(in the rows, 100 means zero)
One turn moves every row onto another: examples first, then more rows asked:
J_700: 77 85 114 110 129 90 81 86 79 111 108 100 125 102 102 100 105 109 83 105 91 80 93 111 109
J_636: 100 98 99 105 109 82 81 76 78 125 109 88 90 79 99 83 113 89 98 99 94 90 81 104 111
J_47: 78 77 121 103 120 91 77 89 79 119 106 90 120 106 102 104 117 111 92 107 92 84 100 104 110
J_381: 99 88 100 106 104 79 79 78 82 118 103 79 84 89 102 82 117 86 97 87 96 89 88 106 104
J_620: 103 92 93 102 114 77 83 87 81 114 108 90 82 83 115 83 108 88 92 93 95 93 81 107 100
J_857: 87 105 85 105 113 97 103 87 102 122 104 79 110 96 125 81 114 79 89 108 107 98 73 107 84
J_145: 81 89 101 97 103 102 95 86 113 105 94 113 93 110 102 117 95 100 87 95 90 75 84 97 94
J_870: 86 95 85 85 94 111 97 76 106 125 110 78 111 105 112 105 83 99 107 98 94 92 98 81 91
J_351: 112 101 134 90 97 97 88 88 92 122 98 71 111 99 104 91 94 111 101 90 101 84 85 110 101
J_125: 77 101 83 89 101 111 97 78 106 119 104 85 125 101 121 106 88 97 112 99 94 95 89 84 102
J_635: 87 82 119 101 121 86 72 82 77 117 109 95 118 102 107 110 104 110 89 107 90 87 106 113 105
J_796: 100 80 123 103 106 112 84 81 99 129 104 74 118 110 126 84 87 104 98 88 114 92 82 96 95
J_404: 103 93 95 110 109 87 77 75 78 118 99 85 89 79 102 89 106 88 92 98 86 100 86 106 104
J_376: 93 99 91 105 106 94 107 84 97 127 106 68 125 99 120 86 108 81 87 114 110 92 85 108 81
J_715: 84 87 110 98 107 97 92 86 114 105 107 107 101 122 111 117 93 95 83 95 99 68 94 101 91
J_371: 101 100 132 100 99 100 85 104 88 119 94 84 115 120 117 98 92 103 101 91 108 87 88 116 91
J_489: 82 86 113 99 101 99 91 89 119 100 95 99 100 118 106 117 106 90 88 95 95 70 90 96 97
J_647: 89 103 88 114 103 96 112 87 93 119 101 87 117 99 118 84 110 77 87 111 111 96 75 104 86
J_666: 80 99 90 86 96 108 98 83 102 114 105 72 116 106 115 102 92 97 113 91 92 96 99 77 101
J_457: 107 88 124 102 97 107 82 97 101 128 98 84 99 118 129 96 83 93 98 84 100 91 89 101 101
J_741: 107 88 131 95 108 104 95 88 102 123 99 72 101 99 113 85 99 106 85 92 113 88 74 100 84
J_204: 108 94 103 106 102 74 84 77 76 120 102 85 88 82 104 90 108 83 91 95 102 90 90 106 95
J_24: 79 86 115 107 124 92 70 90 82 114 102 100 120 101 97 109 113 107 92 113 94 82 89 113 104
J_224: 85 77 110 98 121 90 75 83 83 121 114 101 118 98 104 98 108 116 96 110 90 79 93 113 115
J_465: 93 98 86 105 109 93 102 87 95 111 101 77 130 95 130 89 107 81 98 112 110 96 76 110 88
J_303: 75 104 85 90 97 113 95 81 106 119 106 79 125 101 110 95 84 98 103 103 84 95 96 89 100
J_858: 79 96 106 97 108 100 87 95 115 103 99 106 98 110 106 119 92 89 88 96 88 70 87 91 102
J_32: 88 99 88 85 93 108 97 91 105 116 104 81 115 95 112 106 83 91 108 108 88 90 92 76 103
J_382: 90 95 91 106 108 95 112 87 98 122 102 70 119 105 127 87 122 82 92 105 107 97 80 110 90
J_510: 78 86 106 96 104 102 84 97 115 102 102 107 102 114 100 109 99 96 88 108 99 65 85 98 88

J_351 goes to -> J_796
J_204 goes to -> J_870
Where do these go?
J_489 goes to -> J_381
J_858 goes to -> J_636
J_404 goes to -> J_303
J_465 goes to -> J_510

One turn moves every row onto another: examples first, then more rows asked:
J_519: 98 89 100 100 97 107 106 95 112 115 77 113
J_643: 98 117 116 95 107 111 87 114 88 94 101 101
J_372: 103 99 97 99 95 103 123 106 111 93 122 108
J_10: 95 91 96 91 96 107 117 102 113 93 123 103
J_16: 106 121 106 93 109 108 92 110 90 91 104 112
J_103: 96 84 105 101 83 87 98 95 95 100 82 88
J_882: 104 93 87 92 92 94 120 96 111 90 110 111
J_409: 104 118 118 103 105 109 89 113 85 99 100 101
J_534: 96 80 94 96 84 90 117 96 109 95 101 96
J_117: 105 113 110 98 102 98 83 102 82 98 84 102
J_840: 95 98 116 99 96 102 82 101 85 104 87 87
J_288: 106 114 112 98 110 116 83 108 90 99 107 102
J_813: 97 94 95 91 95 102 120 105 113 88 119 106
J_211: 105 89 91 95 95 105 115 98 115 94 122 105
J_888: 97 102 115 101 95 98 84 104 84 100 82 91
J_398: 96 112 117 94 108 115 84 110 88 97 104 97
J_638: 96 109 107 91 107 117 102 111 102 92 123 105
J_171: 98 105 107 99 108 117 96 103 105 113 80 117
J_875: 103 102 117 108 93 96 88 102 84 105 83 92
J_60: 102 85 105 107 81 86 104 94 95 105 86 91
J_685: 100 113 101 96 111 116 105 108 98 93 122 107
J_961: 98 84 100 105 87 90 99 88 91 105 85 87
J_51: 97 113 105 91 107 113 105 115 102 88 119 108
J_532: 98 90 96 97 99 111 113 97 118 112 86 118
J_196: 99 95 91 96 99 106 121 99 109 93 123 105
J_93: 94 80 106 100 85 92 96 91 96 104 88 86
J_752: 105 112 95 90 105 106 111 107 105 87 117 116
J_946: 99 102 111 104 98 100 84 97 80 105 85 89
J_494: 105 101 113 103 99 104 78 99 85 105 88 92
J_573: 99 96 105 101 102 110 98 98 106 116 73 113
J_549: 99 98 98 96 105 117 112 102 117 109 93 121
J_902: 94 77 97 95 85 94 114 93 110 98 105 93
J_219: 105 82 104 104 87 93 90 89 94 106 85 88
J_418: 106 107 101 94 108 117 102 107 106 93 124 109
J_544: 98 80 89 100 87 93 118 89 106 99 104 95
J_61: 104 116 109 99 106 113 106 114 99 94 120 109
J_131: 99 105 104 96 110 120 103 105 111 110 90 121
J_584: 100 117 111 100 110 114 87 107 83 99 103 99
J_841: 102 83 96 103 82 90 121 96 109 99 105 98
J_105: 104 76 93 100 84 93 109 89 110 102 102 95
J_236: 104 94 102 100 89 86 92 92 89 100 77 96
J_9: 104 84 91 97 84 84 111 89 103 97 90 101

J_9 goes to -> J_236
J_643 goes to -> J_51
J_105 goes to -> J_219
Where do these go?
J_372 goes to -> J_841
J_544 goes to -> J_961
J_93 goes to -> J_840
J_131 goes to -> J_549

One turn moves every row onto another: examples first, then more rows asked:
J_269: 116 107 92 106 127 87 81 110 119 119 97 116 102 99 74 96 104 100 92 111 113 88 104 123 101 99 107 93 81 108 86 112 116 88 126 100
J_734: 94 100 107 97 92 91 89 93 127 110 75 108 102 92 101 89 115 120 82 97 106 113 105 105 119 91 84 98 84 122 84 100 102 107 108 109
J_872: 117 110 105 105 126 97 93 120 126 119 109 110 98 105 93 94 101 108 101 113 104 88 107 113 114 99 100 105 97 109 76 100 106 82 117 109
J_860: 81 95 106 94 115 101 72 107 122 95 107 115 125 83 110 105 100 92 100 110 99 103 117 120 94 121 112 87 94 98 97 106 129 117 99 115
J_887: 108 102 102 82 110 108 91 106 106 127 102 117 108 88 95 84 114 95 120 98 92 80 87 104 121 99 95 89 99 130 106 109 105 95 95 128
J_674: 97 119 91 97 122 114 61 83 114 118 106 122 109 94 99 78 104 93 124 94 114 106 116 95 99 98 97 88 79 94 107 89 109 119 116 114
J_816: 73 97 97 82 106 98 74 106 122 103 109 108 130 70 113 94 95 94 97 102 108 102 111 124 101 115 114 83 94 99 98 105 126 114 109 112
J_242: 101 118 85 99 125 94 87 113 116 131 94 117 115 85 87 78 116 102 102 98 116 88 101 120 92 104 100 98 69 122 86 104 115 92 127 95
J_759: 118 108 90 105 117 105 66 94 115 110 109 103 104 90 94 82 82 96 113 80 108 106 113 95 112 87 103 95 104 93 99 102 93 118 112 110
J_75: 81 112 94 107 83 93 98 102 113 112 79 111 98 94 106 95 109 104 80 105 109 106 115 109 106 107 84 85 81 113 93 96 117 119 98 104
J_564: 106 101 73 100 123 104 95 106 106 113 99 113 96 82 83 89 106 93 85 101 104 82 104 111 87 106 100 86 78 107 102 102 124 107 126 90
J_806: 91 125 89 102 117 110 67 95 115 127 109 116 108 94 103 74 92 95 124 92 119 104 116 97 110 100 100 82 93 94 100 90 109 116 114 120
J_230: 112 109 93 83 91 116 93 124 107 115 109 112 106 98 99 93 107 88 113 101 100 81 89 107 122 103 92 95 101 119 108 115 109 104 91 117
J_504: 121 119 93 108 111 99 60 100 115 107 106 109 111 98 91 89 85 89 117 84 114 108 119 102 99 93 100 99 92 94 104 105 96 117 110 102
J_195: 76 88 105 81 117 95 72 98 126 110 105 107 131 66 112 89 100 103 96 91 106 100 106 121 107 100 119 94 98 109 88 108 113 114 110 114
J_828: 80 89 107 82 122 102 66 94 129 104 104 114 132 81 105 93 107 104 98 109 103 105 108 122 100 109 115 93 91 106 90 108 125 118 108 115
J_365: 122 98 102 77 102 101 79 108 112 117 103 111 105 97 91 102 114 89 113 103 93 82 85 106 126 91 94 96 91 117 107 119 107 94 101 121
J_121: 112 105 89 91 100 97 89 116 107 122 107 109 100 102 89 107 105 78 109 102 93 76 92 108 118 100 99 87 94 115 111 123 114 112 92 113
J_815: 121 99 87 99 117 110 96 111 115 98 111 110 86 93 89 102 100 97 82 114 103 86 105 106 104 101 97 94 91 96 97 100 116 96 121 95
J_830: 100 118 95 83 93 110 92 110 99 121 107 124 111 83 98 91 112 84 114 102 109 77 90 109 114 104 92 87 88 128 118 105 107 98 91 115
J_749: 100 119 88 81 104 96 92 105 105 122 112 116 107 92 84 101 110 79 114 101 97 82 95 110 109 109 93 78 81 127 119 121 114 105 97 107
J_943: 92 108 100 109 79 79 96 106 114 107 79 104 97 86 104 103 100 104 83 97 102 108 115 105 111 108 83 83 85 110 97 97 111 103 104 110
J_12: 111 119 92 102 106 100 66 99 115 117 113 106 110 89 102 81 78 98 119 87 118 106 113 97 117 93 101 92 103 91 101 95 96 106 117 118
J_456: 81 109 96 104 83 89 104 106 117 114 84 102 96 92 106 90 101 110 85 96 101 110 117 106 112 112 82 79 90 115 92 96 114 111 102 110
J_956: 92 114 80 96 119 112 101 112 107 120 104 112 97 68 107 80 118 92 99 91 100 84 104 104 92 106 90 89 77 109 95 86 112 92 123 96
J_218: 100 123 90 109 122 109 61 95 114 117 102 119 109 104 93 83 100 87 123 90 115 106 121 101 92 101 99 91 82 95 101 102 109 126 107 105
J_244: 87 101 105 101 104 82 86 86 122 114 73 107 98 94 94 94 120 113 88 101 94 115 109 107 111 98 83 83 77 119 84 104 109 107 106 112
J_938: 91 98 108 96 93 82 90 83 120 118 76 112 106 90 101 88 114 120 88 104 103 109 109 107 112 98 83 92 77 124 90 92 110 105 111 116
J_587: 87 97 112 97 111 101 77 116 124 88 109 110 124 75 115 107 99 91 100 92 96 104 119 115 95 113 110 99 98 102 96 108 111 113 94 104
J_837: 95 112 97 104 80 87 94 103 117 101 83 104 103 96 102 102 104 107 84 103 103 112 115 107 102 112 78 90 77 114 97 98 116 112 102 102
J_862: 91 88 122 91 125 98 65 99 128 93 102 117 128 81 107 105 109 99 102 103 94 105 113 117 96 108 112 101 92 104 92 107 115 111 99 113
J_68: 97 95 106 108 102 84 92 92 124 113 73 106 101 96 95 93 111 118 83 96 95 110 108 103 111 96 87 95 86 125 82 102 108 116 102 110
J_779: 102 115 90 94 113 116 67 89 118 120 112 114 109 88 105 72 90 102 115 91 120 104 108 92 116 89 101 94 99 95 99 88 100 116 118 118
J_600: 88 88 118 89 121 93 73 104 130 100 106 107 130 69 112 98 101 101 102 84 93 104 112 116 102 104 113 103 99 112 90 108 104 106 103 109
J_34: 111 106 95 100 114 111 104 115 113 110 116 110 91 80 113 94 105 98 96 106 97 81 107 98 106 102 92 101 92 102 92 78 107 87 118 106
J_712: 115 103 93 79 109 98 83 97 114 122 107 117 111 102 82 101 114 89 107 104 97 79 86 107 113 93 97 97 81 131 112 122 111 115 98 107
J_499: 81 96 104 87 102 95 81 112 122 100 111 107 132 64 120 96 91 96 96 86 105 99 114 119 100 109 114 97 99 106 98 103 111 114 104 105
J_994: 98 120 100 105 122 103 94 120 119 132 102 117 107 86 108 80 118 101 106 100 111 82 102 112 106 94 98 107 84 116 73 90 102 84 115 106
J_13: 114 112 92 105 125 103 59 87 112 109 101 111 104 96 88 88 97 87 121 84 102 108 119 97 93 96 98 89 85 94 106 103 101 119 112 105
J_202: 95 110 94 81 116 110 89 98 108 127 102 123 107 89 86 88 122 88 112 98 100 81 86 109 116 94 97 86 87 135 107 119 105 109 92 109

J_816 goes to -> J_862
J_244 goes to -> J_943
Where do these go?
J_34 goes to -> J_242
J_759 goes to -> J_806
J_121 goes to -> J_887

